In the data rows, 128 means zero.
Some points:
[144 133 146 114 101 065 140 120 141 168 136 170 106 149 101 089 137 169 097 105 108 145 144 114
 179 078 169 113 169 152 119 105]
[148 151 137 090 141 154 083 126 145 097 082 171 185 178 148 145 152 103 102 118 179 102 118 124
 060 139 105 159 117 087 090 089]
[101 119 108 098 174 105 091 154 142 125 155 110 122 206 146 105 143 127 141 164 105 139 119 142
 094 169 124 152 116 115 065 140]
[109 148 103 055 137 107 092 158 132 078 183 218 063 089 107 069 096 124 147 136 098 143 102 104
 125 115 123 145 100 114 187 180]
[170 152 140 122 108 142 176 139 124 145 135 196 121 119 134 159 124 149 133 110 166 157 142 165
 145 150 114 116 080 129 075 081]
[138 111 120 111 120 143 162 114 141 131 107 130 154 149 191 098 070 168 161 112 115 163 104 091
 125 133 130 195 160 081 084 115]
[121 157 126 096 146 114 110 161 105 082 122 101 129 135 168 142 108 168 173 146 119 138 186 140
 143 141 147 183 161 151 145 144]
[125 172 165 142 139 120 138 133 147 123 143 114 107 120 088 197 105 146 097 173 108 171 093 143
 164 124 119 132 144 069 169 105]
[227 141 118 118 118 134 111 100 077 143 075 149 120 113 146 148 131 184 098 138 067 126 198 087
 086 138 143 165 099 145 134 122]
[134 142 120 090 096 082 170 113 122 101 131 106 144 046 090 092 082 129 148 117 083 078 099 108
 172 206 104 104 131 113 125 173]
[147 072 110 080 135 115 098 149 038 217 144 131 091 120 147 101 090 063 145 161 170 120 042 181
 144 116 131 108 113 105 150 135]
[151 110 117 081 136 145 163 187 143 066 140 171 198 116 151 129 088 161 115 118 141 069 129 202
 109 138 156 058 167 144 135 075]
[156 143 188 176 099 093 183 087 108 069 139 094 155 168 098 093 148 151 129 144 121 162 126 143
 102 086 138 140 095 119 194 126]
[160 147 165 196 073 179 098 151 081 142 142 158 149 175 145 098 106 117 086 205 151 121 140 113
 132 128 137 121 122 150 122 125]
[053 098 105 109 156 138 140 145 113 109 078 117 143 169 144 140 150 124 151 130 109 156 083 070
 134 079 184 083 073 123 102 112]
[179 097 187 167 106 143 084 154 191 135 127 131 095 074 105 126 094 162 131 149 193 149 076 131
 068 106 074 128 098 133 098 099]
[142 152 103 191 104 074 091 117 163 141 077 144 089 114 083 178 096 122 133 147 182 117 157 131
 154 142 188 149 134 113 144 057]
[165 166 132 152 154 082 136 139 200 124 070 111 119 150 167 145 098 046 188 172 066 152 118 109
 097 163 080 112 162 150 105 138]
[149 136 093 116 125 148 064 148 120 064 141 132 126 123 112 138 067 115 151 143 135 160 125 110
 147 126 098 103 132 075 132 144]
[134 160 097 143 098 088 142 180 081 119 077 084 114 123 109 123 088 099 140 133 127 146 151 191
 100 137 122 163 123 117 174 108]
[118 123 154 039 063 153 142 156 101 116 130 081 092 107 081 144 082 140 099 158 148 126 100 047
 091 076 174 095 075 096 116 091]
[099 129 116 124 112 128 155 118 084 105 140 162 138 153 136 114 172 099 081 195 095 188 128 144
 114 143 107 119 104 109 099 152]
[174 152 138 152 183 095 094 132 148 108 119 098 100 077 181 083 164 134 169 107 079 122 135 153
 171 068 084 102 108 065 068 089]
[160 123 102 084 127 109 142 133 160 167 094 089 128 131 145 151 145 127 111 155 111 106 166 161
 087 101 142 136 169 118 149 077]
[143 144 136 152 186 128 069 105 088 147 169 083 197 122 127 130 098 171 094 145 124 152 097 166
 140 082 158 092 085 175 094 155]
[139 146 049 161 115 167 153 146 139 092 111 067 102 131 105 072 147 125 109 125 143 135 128 131
 129 162 129 114 115 133 127 144]
[122 110 142 168 133 172 122 128 104 073 106 115 125 098 096 075 083 162 150 165 169 163 127 117
 178 163 089 165 121 139 176 092]
[120 094 109 152 091 128 095 147 101 159 142 131 106 164 153 154 142 085 066 153 095 105 182 114
 124 147 089 101 101 089 075 135]
[148 103 100 102 143 089 146 159 146 144 136 114 090 150 104 111 146 140 140 053 178 178 162 105
 082 147 133 154 120 135 175 144]
[118 131 084 140 137 086 085 157 163 106 158 129 154 144 114 186 111 128 159 104 174 120 167 147
 144 147 156 114 106 114 130 190]
[123 127 093 110 111 135 172 081 175 160 139 075 128 180 046 086 133 140 123 134 109 139 155 088
 113 148 156 148 161 096 143 076]
[098 111 151 126 116 169 095 168 196 203 175 055 161 095 169 085 153 122 109 134 092 124 132 098
 147 110 102 188 136 098 160 110]
[139 147 172 165 222 075 118 116 166 156 132 144 182 174 105 120 136 179 136 142 152 127 092 084
 157 109 131 173 076 168 146 114]
[082 165 118 090 112 155 109 130 135 096 137 087 121 169 131 117 151 144 127 063 125 110 116 081
 173 116 123 131 144 128 106 139]
[134 139 097 111 158 154 149 158 159 110 117 198 114 090 110 108 157 091 050 155 105 120 190 111
 140 070 128 142 099 122 196 145]
[163 067 172 122 185 153 133 127 103 092 116 119 120 139 124 131 178 103 099 139 095 090 113 148
 166 161 118 078 155 067 154 126]
[076 117 122 118 117 107 112 201 143 128 105 127 161 101 157 176 139 154 148 160 191 109 112 160
 097 096 117 124 175 131 112 141]
[102 180 117 131 098 142 136 143 125 110 126 121 149 084 083 170 124 123 150 119 104 091 145 092
 191 128 060 101 126 121 148 152]
[158 089 087 132 100 129 127 062 050 102 172 137 137 108 099 177 120 125 141 073 073 117 067 147
 128 140 125 186 139 157 111 132]
[172 077 110 145 094 095 148 062 131 122 143 148 148 120 157 126 168 084 166 138 143 064 123 124
 124 085 137 065 110 137 118 135]
[083 095 106 123 117 095 186 158 149 113 106 114 124 084 171 212 155 188 131 147 182 156 108 130
 100 150 138 120 103 118 136 197]
[141 103 104 155 090 103 114 153 109 105 086 144 128 136 144 107 107 127 111 095 121 087 131 145
 164 133 170 176 169 094 129 121]
[091 208 124 175 145 122 081 101 113 140 132 144 099 077 190 134 170 147 144 114 109 120 150 117
 116 174 180 110 119 149 156 144]
[120 126 132 103 165 213 101 076 092 147 130 155 134 136 072 210 113 097 148 138 125 147 149 094
 086 151 169 100 142 074 105 118]
[130 089 146 150 091 169 152 174 144 143 104 094 137 103 156 075 165 155 182 137 115 089 131 124
 179 080 150 175 129 155 081 118]
[077 136 132 116 087 130 149 087 108 114 057 138 068 108 133 113 113 081 085 148 203 120 088 092
 149 131 113 141 171 145 081 121]
[117 150 198 132 102 077 197 091 188 123 175 139 109 166 135 147 129 106 106 140 158 096 124 123
 191 149 151 148 061 119 104 162]
[162 191 116 142 055 104 120 133 146 137 146 133 168 124 147 145 135 149 130 152 045 137 132 105
 136 128 149 073 154 154 125 142]
[079 096 153 171 134 141 152 124 166 061 121 146 067 170 172 135 025 141 056 073 073 099 138 116
 093 111 077 134 104 156 137 151]
[158 083 108 073 155 128 119 109 156 130 118 119 080 080 111 159 178 119 165 145 133 139 139 130
 165 225 146 162 112 197 096 106]
[081 081 134 081 100 089 083 102 126 099 125 176 137 158 147 140 159 168 142 134 117 144 107 141
 118 121 144 188 172 128 123 112]
[145 092 145 120 187 150 187 174 147 163 176 149 112 132 105 173 157 108 181 159 073 121 146 118
 140 103 109 157 139 112 153 118]
[121 047 108 126 162 117 140 115 115 085 135 134 159 139 115 119 143 071 083 172 143 200 166 081
 137 120 129 164 178 111 118 104]
[137 107 110 135 117 178 110 108 189 128 125 114 074 175 102 187 124 171 116 175 139 069 119 144
 163 119 107 159 139 182 135 093]
[116 090 149 108 153 073 109 109 191 125 132 123 108 114 145 159 127 097 120 121 074 091 080 149
 125 112 110 140 121 156 180 074]
[180 147 159 147 120 122 111 105 174 117 122 141 137 163 158 116 082 111 142 191 128 056 109 108
 084 169 184 140 153 118 170 211]
[099 108 098 134 073 098 146 155 161 144 099 139 114 126 130 125 155 099 158 114 110 183 184 144
 105 128 081 084 098 143 093 111]
[135 202 072 103 147 100 148 147 113 134 122 126 152 162 083 133 137 073 134 152 137 065 092 163
 144 066 136 166 137 156 114 145]
[134 134 150 114 176 036 081 150 104 160 142 127 113 096 101 148 091 167 106 137 152 134 187 068
 158 116 123 074 149 127 089 124]
[153 093 067 149 167 141 147 159 109 167 175 187 113 171 124 072 181 200 122 127 137 073 150 098
 091 161 098 133 112 174 127 172]
[130 159 136 067 116 119 074 129 173 131 078 138 113 161 108 131 161 152 083 068 078 171 113 205
 155 152 129 093 070 129 160 133]
[154 156 133 142 141 185 147 160 086 219 113 112 121 120 098 154 119 132 073 093 123 125 135 113
 136 136 102 115 126 097 105 161]
[103 131 164 113 152 142 100 060 099 132 106 161 125 130 106 141 155 117 163 072 144 153 172 147
 187 133 122 157 160 155 154 141]
[140 145 109 111 115 205 146 094 193 145 132 129 152 139 151 144 113 145 136 094 174 119 181 165
 145 083 095 140 056 063 128 138]
[118 155 175 110 202 140 166 104 132 148 117 148 087 134 166 083 127 115 174 149 167 143 113 146
 164 107 195 086 125 093 170 137]
[051 146 104 154 118 128 117 090 138 181 116 154 113 065 063 091 119 140 135 151 099 130 132 168
 118 129 143 153 092 128 055 127]
[138 160 148 121 129 145 130 156 111 100 128 113 107 124 165 111 178 125 155 140 151 102 197 210
 073 162 130 122 137 119 127 148]
[153 131 137 116 193 147 147 128 117 065 128 086 183 052 129 153 153 142 063 159 105 173 095 119
 097 139 148 129 104 177 090 145]
[148 113 146 157 120 137 128 121 073 043 129 135 080 098 157 134 174 171 143 116 108 103 121 089
 124 125 124 096 117 091 149 060]
[151 137 114 095 046 143 108 130 123 163 121 129 162 180 139 137 112 167 220 135 124 176 103 083
 169 123 138 103 149 124 142 150]
[124 143 115 129 181 125 137 147 095 143 090 103 150 158 114 099 111 127 113 086 157 131 136 156
 097 072 147 107 176 063 150 150]
[191 128 139 097 145 158 162 112 116 161 181 085 112 092 190 102 094 118 113 107 139 183 162 142
 147 142 139 126 176 198 168 101]
[118 147 115 129 157 127 135 149 091 152 064 117 131 172 106 131 142 204 124 211 132 113 082 099
 126 172 092 123 138 116 165 152]
[132 118 154 123 115 147 170 097 160 115 114 213 206 045 117 082 165 110 135 094 220 112 157 084
 120 103 119 120 131 160 167 138]
[143 148 107 183 132 183 158 153 127 137 184 127 085 142 101 127 105 120 166 072 137 152 070 162
 076 151 158 170 135 127 133 101]
[040 116 110 133 086 119 137 119 126 146 224 140 125 109 125 120 141 150 108 183 146 159 127 138
 120 163 085 051 222 132 137 104]
[168 129 161 069 106 137 113 171 101 151 113 147 161 121 128 117 087 053 125 129 111 117 122 070
 107 140 122 112 125 149 095 088]
[106 067 135 191 163 155 133 155 142 151 080 139 129 109 107 117 098 069 133 110 108 140 151 112
 122 122 199 129 151 178 107 184]
[137 163 133 163 125 140 132 131 112 116 178 207 122 158 130 128 150 134 111 115 128 117 084 186
 174 148 109 153 190 100 097 109]
[104 183 164 102 136 116 161 133 128 159 110 117 130 119 150 097 108 177 109 050 133 106 094 096
 088 160 156 097 167 143 081 097]
[129 148 054 124 121 140 068 069 132 127 145 105 119 122 118 097 158 105 160 153 159 135 111 142
 100 112 133 108 082 126 196 114]
[073 137 162 116 145 057 073 099 076 121 183 108 126 119 168 085 099 127 124 110 149 068 185 090
 099 145 099 195 098 096 124 115]
[122 161 183 147 149 134 126 127 097 092 090 139 067 189 101 099 126 102 140 125 146 173 132 141
 114 088 096 091 175 179 064 158]
[068 121 198 081 096 187 113 190 093 158 087 154 082 156 140 117 163 130 146 121 107 109 110 148
 153 133 128 125 094 187 164 162]
[100 076 122 149 131 127 139 074 141 157 092 101 166 152 154 116 114 144 140 108 108 091 118 103
 124 162 119 060 141 098 201 143]
[125 063 133 134 132 133 141 086 112 156 165 107 093 160 130 148 049 140 137 114 139 097 176 178
 100 142 125 055 090 181 135 093]
[120 081 142 182 127 115 111 149 059 094 129 068 151 157 153 185 135 095 161 084 147 145 104 097
 155 133 101 134 091 162 145 123]
[116 159 099 112 153 163 125 096 136 122 121 126 170 123 096 057 135 105 143 117 148 095 111 131
 111 193 079 119 093 143 099 091]
[150 100 131 164 135 130 095 097 106 127 085 160 156 145 127 145 150 140 185 100 135 115 176 124
 152 114 103 106 138 119 119 123]
[075 138 225 160 133 127 096 130 116 157 111 068 131 066 075 155 189 108 126 125 125 104 131 134
 072 165 142 154 160 103 155 125]
These points spread out most along one direction. Where along it does each point below lie, from 0 to 99? The average is 50, and the first point in the table lies past the average. One standard deviation of the points above along it is 16.
[195 150 156 103 089 147 071 139 166 090 194 070 091 128 092 155 186 094 140 090 148 111 106 086
 088 087 143 120 161 141 109 181] -> 48
[121 094 088 145 174 152 093 087 201 117 084 145 129 105 111 103 079 159 133 132 089 166 078 143
 128 125 141 106 154 099 102 157] -> 50
[126 062 132 128 078 099 154 091 101 124 128 091 138 095 100 074 127 166 117 136 110 107 165 206
 135 111 179 159 091 096 074 178] -> 57
[091 133 070 198 134 166 114 160 140 138 141 151 158 103 135 157 136 125 072 066 107 101 095 115
 140 118 147 121 135 132 153 105] -> 54
[059 142 169 154 089 148 105 135 158 115 183 139 171 148 154 117 121 104 169 132 094 183 157 142
 108 111 164 111 111 149 144 060] -> 54
[144 140 089 173 101 090 152 113 095 160 112 177 109 095 162 134 167 133 132 128 108 154 068 117
 035 082 123 148 118 148 156 104] -> 50
[126 137 106 121 128 180 112 162 126 119 157 138 146 099 194 129 070 070 084 154 138 160 137 136
 172 159 221 138 113 138 104 134] -> 34
[159 100 155 134 078 099 084 112 147 117 118 104 142 156 103 112 171 080 037 092 160 159 126 159
 132 132 126 106 157 147 140 186] -> 46
[145 160 124 171 146 122 209 104 148 123 180 120 075 125 185 171 170 130 148 106 152 130 118 096
 133 145 158 147 131 055 093 161] -> 65
[120 118 106 101 165 157 126 122 127 106 144 096 105 134 095 148 129 156 105 139 131 105 143 155
 131 066 128 118 173 153 089 122] -> 42
[091 179 058 126 157 109 191 127 094 115 155 080 131 149 138 144 113 085 124 131 145 089 138 101
 156 087 109 126 117 189 125 091] -> 47
[095 155 159 082 126 171 167 038 118 151 125 128 156 095 156 170 093 125 146 136 108 131 155 174
 092 056 056 175 144 151 137 198] -> 57
[166 129 109 141 125 090 121 122 135 151 153 109 141 122 129 094 102 149 120 125 158 163 137 114
 134 125 054 132 142 142 139 147] -> 56
[152 112 111 124 122 103 125 119 127 197 103 130 128 118 212 144 148 136 070 102 142 173 078 125
 192 128 089 162 123 100 152 141] -> 56
[123 136 155 102 116 098 188 136 113 121 130 122 209 164 116 137 146 099 107 101 139 130 127 166
 142 194 128 134 099 136 140 082] -> 55
[132 104 170 161 132 098 160 209 123 148 149 167 171 124 029 136 110 114 168 099 071 126 117 142
 106 129 121 136 109 106 119 153] -> 46
